(in the rows, 128 means zero)
Named moves (each a turn or a mirror), then the moves between two rows, first move first; the first pair answered:
B:
[155 126 134 132 145 139 151 139 133 107 121 126  83  80 185 133 120 116
 105 118 123 129  88 111] |-> [146 122 144 138 136 158 164 148 134 106 117 133  86  98 178 140 124 114
 103 136 125 146  80 115]
[ 97 146 145 118 101 160 131 132 139 152 125 174 160 191  90 151 136 100
 138 148 129 185 108 152] |-> [146 153 105  97 146  88  68  84 148 148 138 145 146 110 135 109 119 106
 163  76 137  97 145 143]
[103 158 124 148 121 132 114 112 123 145 115 100 159 176 120 115 124 165
 126 132 129 121 146 130] |-> [112 160 115 143 129 121 108 106 121 143 116  98 157 164 128 109 121 160
 129 123 133 109 153 131]
Y:
[156 139 113 127 140  98 102 114 141 155 144 132 145 114 135 103 110 143
 133 109 137  88 138 164] |-> [139 132 118 131 142 104  89  94 125 132 123 126 154 119 131 108 120 146
 142 104 136  95 173 133]
[129 135 149 135 130 118 114 164 157 103 139 101  90 133 135 147 133 140
 121 136 143 114 126 146] |-> [126 133 148 139 132 119 108 149 151  92 130 100  93 128 141 143 132 143
 127 129 143 107 140 132]
[ 64 133 134 137 126 130 122 144 120 107 120 120 137 136 119 143 179 167
 136 197 140 151 155 139] |-> [ 85 143 130 133 120 122 133 167 135 130 141 121 122 131 116 139 167 171
 128 207 137 150 122 169]
V:
[150 139 131 130 150 129 162 145 118 167 139 144 130 148 119 102 106 113
 125 114 122 117  88 130] |-> [145 133 118 128 139 108 133 148 127 163 142 139 152 155 116 109  98 133
 128 120 141 106 104 165]
[118 146 115 114 135 157 108 104 122 114 155 132 132 169 125 116 106  88
 128 116 109 146 147 154] |-> [123 155 124 117 143 161 119 107 119 123 154 129 119 165 124 117 108  85
 125 115 103 150 135 143]
[114 168 138 147 130 150 143 164 132 132 125 123 110 134 123 150 129 132
 109 160 129 132  94 130] |-> [106 150 126 139 112 134 117 157 142 127 130 124 139 144 112 155 121 149
 120 165 142 127 118 159]

Each pair is two moves apart.
[133 117 115 114  97 124 116 139 141 188 149 135 180 175  95 120  93 182
 118 142 148 141 123 189] |-> [171  81 114  92 134 101 105  84 127 175 139 122 166 108 126  89  97 147
 144  70 117 132 155 129] : V, B
[149 184 124 133 146 129 154 150 136 149 150 103  91 117 130 136 129 150
  85 101 135 100  95 103] |-> [111 171 144 145 137 159 153 130 119 118 117 107 112 143 117 155 148 147
  90 117 134 133 132  61] : Y, B
[119  47 112  95 118  99 176 124 172 161 184  79 172 160 107 141 151 130
 122 132 132 140 115 163] |-> [129 112 119 115 151 110 212 138 159 176 190  75 113 137 118 121 152 127
  98 129 120 110  64 129] : V, V
[159 127 150 115 129 145 186 126 126 194 123 150 126 156 109  93 114 102
 129 114  99 173 104 136] |-> [166 126 137 110 159 115 141  80 120 169 110 129 127 117 135  77 115 104
 151  69  99 129 152 104] : B, Y
[113 163 128 135 112 131 121 136 127 102 128 112 111 128 151 159 114 158
 109 151 157 132 126 139] |-> [119 132 128 125  98 133 123 146 138 110 140 124 123 132 141 159 111 149
 111 156 152 151 124 158] : V, Y
[120 156 164 128 134 186 197 130  87 153 113 136 117 176  95 111 146  73
 117 130  91 174 101  76] |-> [105 162 112 120  96 114  98 144 136 146 135 119 192 201  92 128 108 156
 130 154 169  96 149 209] : V, V
[ 87 137 146 126 122 182 174 147 152 170 113 127 126 113 137 162 163  99
 141 173 111 155 101 172] |-> [118 112 110 101 143 120 113  98 158 155 118 108 138  60 167 138 148 104
 172 116 117 107 152 177] : B, V
[118  83 138 128 112 136 135 145 138 138 155 151 169 166 104 112 106 136
 150 160 137 154 120 159] |-> [148  60 137 114 141 127 133 108 126 134 150 143 151 117 128  90 114 109
 168 113 113 151 139 107] : B, V
[125 106 132 136 115 131 142 148 115  92 137 139  85  87 156 131 142 104
 128 145 113 138 116 112] |-> [110 127 127 146 119 117 120 133 115  80 129 125  94  87 163 133 141 124
 130 142 127 104 140 109] : V, Y
[145 127 145 138 135 153 190 141 126 157 138 148 104 133 111  89 128  85
 109 133 115 198  91 119] |-> [170 145  98 123 158  79 117 117 151 155 156 120 118  87 138  69 101 119
 129  93 146 108 128 161] : B, V
[106 140 155 162 123 156 137 125  98 128  96 137 151 163 133 114 149 146
 120 142 125 141 127  98] |-> [128 170 136 157 147 122 115 117 108 131 106 121 137 140 154  99 138 161
 117 118 133  85 131 108] : V, B
[139 143 147 145 149 137 155 119 115 156 131 124  89 103 147  89 139 102
 129  90 114 113  95  69] |-> [ 98 165 144 163 103 146 149 165 132 156 137 134 125 173 116 120 128 146
 117 160 147 123  85 150] : V, B
[138 135 134 121 115 125 147 146 146 142 144 137 131 139 112 132 106 126
 112 138 138 131  97 163] |-> [153 113 119 108 124 102 122 120 149 137 143 128 138 115 125 121 105 125
 125 110 140 113 121 163] : V, B
[133  58 124 120 108 148 146 119 141 140 138 138 176 160 119 146 124 138
 153 106 132 193 158 180] |-> [167  69 102 108 131 108 128 112 146 152 157 128 163 121 141 124 110 138
 158  75 134 148 160 194] : B, Y
[107 115 127 123 149 103 115 129 116 116 137 167 165 137 146 138 156 135
 136  93 149  93 149 168] |-> [ 97 109 151 129 139 141 159 139 102 124 132 181 155 157 132 148 172 111
 127 111 133 140 131 134] : B, V
[144 128 111 118 155  95 106  99 153 108 146 111 146 124 139 116 107 120
 140 111 131 106 137 134] |-> [145 125 127 120 163 117 138  90 136 110 139 113 126 117 137 110 119  93
 137 103 110 132 128  95] : V, V
[106 128 132 165 106 163 121 122 138  94  89 145 120 133 133 160 138 126
 121 159 155 134 136 100] |-> [125 149 117 162 133 140 106 112 140  96  98 130 105 101 156 143 132 129
 125 130 162  93 141  92] : V, B
[161 123 125 112 156 127 143 143 102 137 158 113  81  63 129 115 140  94
 125 104 124 120 101 102] |-> [127 120 108 112 144 107  86 108  98 100 134 101 121  73 138 126 138 126
 143 102 153  87 164 104] : V, Y
[146 100 118 106 130 121 110 108 129 113 119 129 158 125 133 109 129 112
 139  98 106 136 158 127] |-> [135 120 140 123 137 155 153 126 118 126 120 139 133 141 122 111 139 103
 122 121  92 160 121 100] : V, B
[122 153 108 116 156 118 115 149 128 161 177 121  96  84 121 113 119 132
 105  90 115  93 128  56] |-> [ 75 131 121 123  98 151 123 182 142 156 170 143 145 164  80 158 125 151
  99 156 138 148 131 115] : V, B
[119 109 115 123 124 114  96 103 121 109 110 127 153 130 135 127 126 137
 131 116 136 115 170 125] |-> [110 131 145 141 127 157 150 120 105 116 103 141 126 148 124 132 140 116
 111 139 116 149 130  91] : B, V
[144 116 123 138 117  98 100 131 158 126 132 110 130  90 157 104 123 114
 111 127 116 124  97 154] |-> [103 112 147 155  99 140 119 135 141 110 113 119 143 132 141 127 141 109
 107 159 112 168 101 133] : Y, B
[139  88 148 135 116 132 144 111 112 121 119 130 158 150 144 110 139  98
 143 109 125 172 153 107] |-> [169  97 127 125 128 104 137 121 132 146 145 123 145 119 155  93 123  98
 142  93 128 142 140 141] : Y, B
[114 134 112 118 140 117 138 134 126 195 133 158 169 176  65  73 103 131
 161 122 123 137 137 170] |-> [134 126 106 108 165 100 131 109 119 193 130 149 160 140  82  54 108 116
 174  87 105 124 150 135] : V, B
[133 142 128 141 148 118 125 116  92 150 122 114 115 135 118  91 130 136
 132 109 117 105 127 103] |-> [111 137 138 143 121 134 133 137  97 149 123 121 138 172  99 116 131 148
 127 143 129 135 127 132] : V, B
[117 142 144 128 123 129 140 123 136 114 111 146 134 125 124 131 156 137
 123 131 135 110 112 102] |-> [117 127 137 123 111 123 128 124 141 108 109 149 149 136 122 132 155 143
 131 133 144 112 126 121] : V, V
[133 160 122 144 151 166 164 121 101 196 118 127 137 175 100  99 113  98
 145 135  92 160  78  94] |-> [154 165  82 133 164 101  94  98 125 193 134 103 156 136 126  84  87 134
 164  97 121  81 116 143] : B, V
[151 154 146 133 148 142 164 118 122 149 131 121 115 101 146 111 125 114
 131 110 107 121  98 130] |-> [127 153 141 137 116 143 153 142 136 150 133 130 146 140 124 134 119 146
 124 146 130 129 100 179] : V, B
[ 93 141 151 154 105 165 135 104 109 142  92 147 164 202 125 165 128 107
 115 156 128 170 145 130] |-> [139 125 126 132 145 114  91  53 109 136  95 125 147 127 164 126 119  94
 144  82 120 115 185  99] : B, V
[110 153 162 139 114 164 137 162 103 135 117 130 118 174 108 132 128 136
 107 171 139 151 114 130] |-> [142 105 129 111 133 105  67 109 112 118 122 108 142 119 133 110 115 140
 143 104 149 108 182 135] : B, V
[124 136 128 123 109 140 148 154 151 115 120 145 132 137 138 130  92 128
  91 144 117 136 110 154] |-> [146 125 113 108 116 110 120 133 154 114 123 135 133 107 152 116  85 131
 106 114 119 111 132 154] : V, B
[112 105 125 111  95 142 115 117 117 126  99 134 165 170  88 127 138 129
 160 128 113 155 147 135] |-> [142 118 129 108  99 145 155 146 128 161 129 141 136 160  86 116 130 110
 140 132 101 164  94 152] : Y, V
[135 130 124 106 136 128 131  89  96 172 120 151 177 143 121 122 117 137
 190 120 148 104 151 176] |-> [146 163 141 120 161 154 171  94  76 184 120 152 133 124 127 109 132 116
 170 110 123 104 114 127] : V, V
[145 129 136 132 154 123 108 113 133 100 122 125  88  96 148 126 128 126
  98 101 119 121 139  94] |-> [126 164 139 150 138 141 121 153 141 108 128 132  90 135 132 139 124 152
  80 145 138 119 107 128] : B, V
[121 153 125 126 139 114 115 120 106 144 114 109 127 139  93 130 137 139
 133 120 124 110 151 132] |-> [122 137 132 119 144 123 128 118 103 147 107 114 122 139  92 128 141 124
 133 114 110 130 153 114] : V, V
[ 99 149 107 105 107 130 145 165 152 107 130 129  93 118 114 147 136 126
 133 158  98 157  84  97] |-> [105 163  81 100 116  97 110 157 168 107 139 115 101  98 126 133 121 150
 137 145 118 108  92 126] : V, B
[157 144 131 106 135 137 163 122 117 148 128 120 124 130 132  91 152 133
 135  97 105 107 110  96] |-> [143 109 116  93 106 118 127 120 138 135 129 119 166 143 129 105 143 152
 151 107 130 109 148 147] : V, V
[203 117 117 106 152 103 112 138 132 173 162 126  81  78 170  88 133  73
 132 131  85 143  78 137] |-> [189  71 100  90 124  81  69 124 149 156 158 130 140  98 157 100 126  87
 153 137 105 153 124 189] : V, V
[149 140 138 132 125 136 161 142 113 156 144 137 108 126 123 116 137 117
 127 145 124 130  84 122] |-> [157 129 110 120 121  94 108 130 130 145 151 127 135 114 124 113 120 140
 143 133 147  98 119 157] : B, V
[125 103 149 138  97 155 153 167 135 144 128 142 153 186  92 131 128 142
 119 166 135 143 104 168] |-> [175 117 117 119 149  90 107 121 132 143 137 113 128  97 138  90 117 137
 139  81 126  65 133 138] : V, B
[113 149 137 136 116 133 136 169 119  87 128 130  96 111 150 160 142 138
 113 169 137 138 125 109] |-> [121 146 117 129 124 109 106 158 131  82 134 121 105  99 155 156 131 151
 116 156 143 107 145 130] : V, B
[ 94 192 148 149 200 129 154 113 102 170 134 142 145 167  56 107 103 112
 127 106 142 122 147  81] |-> [ 86 147 140 138 173 112 113 104 116 160 126 141 192 184  45 124  97 129
 146 111 164 133 188 124] : V, V
[104 116 142 131 148 141 163 118 105 169 119 141 103 120 124 149 155 106
 126 127  89 130 136 102] |-> [119 149 117 131 158 108 128 116 120 168 135 124 103 103 140 138 139 135
 123 112 116  72 139 130] : B, V
[135 130 156 133 111 117 168 126 101 170 128 123 185 190 107  71 126 121
 116 121 116 140 149 179] |-> [155 112 149 123 127 102 161 100  95 167 125 117 177 159 122  57 128 108
 133  91 106 130 165 150] : B, V
[151 134 115 122 140 109 128 147 138 126 130 117  92  98 155 122 129 115
 126 114 123 118  98 125] |-> [122 117 127 126 106 129 130 167 148 122 131 131 126 146 131 148 131 125
 121 150 136 154 103 159] : V, B
[129 116 123 121 117 129 143 160 154 173 156 146 148 165 106 122 102 142
 131 132 146 145 101 206] |-> [166  88 109 100 146  96 120 114 142 162 151 132 143 105 134  95  97 120
 157  72 126 121 133 169] : V, B
[167 110 107 146 131 118  95 104 142 126 130 154 145 104 129 131 145 124
  88 108  97  84 161 131] |-> [142 137 132 169 119 161 142 135 134 136 131 170 130 140 109 144 153 119
  69 148  88 117 122 126] : B, V
[144  91 115 115 123 127  91 117 135 168 101 150 169 152  90 113 105 120
 150  96 129 153 166 153] |-> [161 177 120 138 165 139 128 139 122 192 111 144  99 130 109  88 105 118
 115  95 119 108 102 115] : V, V
[166 107 126  96 157 104 124 100 123 151 145 141 105  70 155  89 124 116
 162  97 137 130 118 123] |-> [126 110 152 115 119 155 169 145 123 159 142 164 120 138 115 125 133 119
 142 163 136 192  87 147] : V, B
[122  92 131 132 133 125 123 120 143 102 123 137 103 115 137 159 127 135
 137 102 150 130 147 124] |-> [123  95 134 136 127 134 142 145 149 116 136 146 101 129 125 168 120 135
 127 121 151 149 125 143] : B, Y
[140 122 121 115 144 108 108 122 141 118 135 131  99  77 160 111 134 119
 110  80 134  84 136 101] |-> [103 156 144 139 115 156 149 173 140 132 133 148 104 144 127 140 136 141
  79 151 145 116  91 131] : B, V
[ 91 165 120 152 115 159 150 151 109 110 118 139 101 136 124 141 127 137
  97 168 128 137  90 107] |-> [107 166  84 140 119 104  92 135 128 105 123 120 119 114 143 133 109 158
 113 144 154  78 127 146] : V, B
[ 90 124  93 128 158 130  38  46 150 106  93 105 156  51 149 106 115 167
 173 109 111  99 209  89] |-> [ 46 193 148 176 139 233 155 124 124 134  90 137 109 131 103 132 134 155
 116 194  88 170 106  56] : B, V
[112 134 125 133 113 138 130 140 137 137 133 132 142 171 103 125 123 143
 133 138 142 126 120 165] |-> [119 136 140 132 125 157 157 138 121 143 123 137 121 162 105 119 134 121
 129 135 123 147 102 123] : V, V
[153 123 142 138 144 145 154 121 154 161 121 190 106 114 133 153 120 117
  80 179 129 127 111 161] |-> [162 118 122 127 147 114 121 109 164 155 123 178 111  97 144 145 109 135
  90 164 141  97 133 181] : V, B
[119 113 122 114 124  98 114 116 140 126 131 119 164 137 127 116  99 146
 147 115 131 128 158 140] |-> [129 152 140 130 150 123 159 122 120 140 129 124 108 120 138 101 110 125
 129 110 102 123 115  90] : V, V
[ 72  90 126 140  88 119  87 141 149  39 125 104 136 108 137 184 138 164
  93 173 139 131 148 134] |-> [106  80 131 131 125 113  95 111 134  40 124  95 107  57 156 157 146 133
 102 129 108 122 148  75] : V, B
[151 109 116 133 124 133 158 145 147 118 141 157  91 100 155 137 145 117
 140 103 117 134 114 132] |-> [145 101 103 128 111 115 132 142 158 112 145 151 115 106 148 141 139 137
 144 107 133 122 131 164] : V, V
[125 153 135 140 174 140 149 130 120 129 134 123  97 110 171 100 139 133
 104 105  99 114 102  61] |-> [105  81 109 110 125 107  82 113 150 110 127 120 182 135 158 125 126 167
 139 115 137 129 174 137] : V, V
[109  94 132 131  88 120 118 138 155  99 136 129 138 128 125 162 130 133
 118 147 147 158 132 151] |-> [138 101 125 126 124 103 117 111 142  98 131 114 106  77 151 134 129 113
 125  99 125 127 131 105] : V, B
[ 99 117  84  93 131 132 119 128 116 100 146 128 169 104 172 105 119 162
 187 117 163  93 129 137] |-> [109 122 107 102 155 163 165 126  96 105 138 133 131  90 177  92 135 129
 172 106 132 117  99  80] : V, V
[163 107 117 101 140  89  87  88 133 145 135 111 138  99 141 118  67 133
 153 106 138  74 166 157] |-> [117 133 171 132 111 179 182 143 117 160 119 145 115 172 101 151  90 115
 118 174 120 167  97 129] : B, V
[138 116 114 124 133 122 107  94 120 108 118 111 139 142 116 126 128 137
 137 115 146 108 178 114] |-> [137 113 134 133 131 154 140 103 107 114 109 119 125 157 110 131 139 120
 130 126 125 142 157  87] : V, B
[100  98 148 157 141 164 170 103  84 138  73 129 131 143 130 125 144  84
 124 100 103 173 140  42] |-> [ 90 169  91 161 128  91  86 128 130 142 109 103 162 156 140 130 101 179
 120 121 184  59 153 170] : V, V
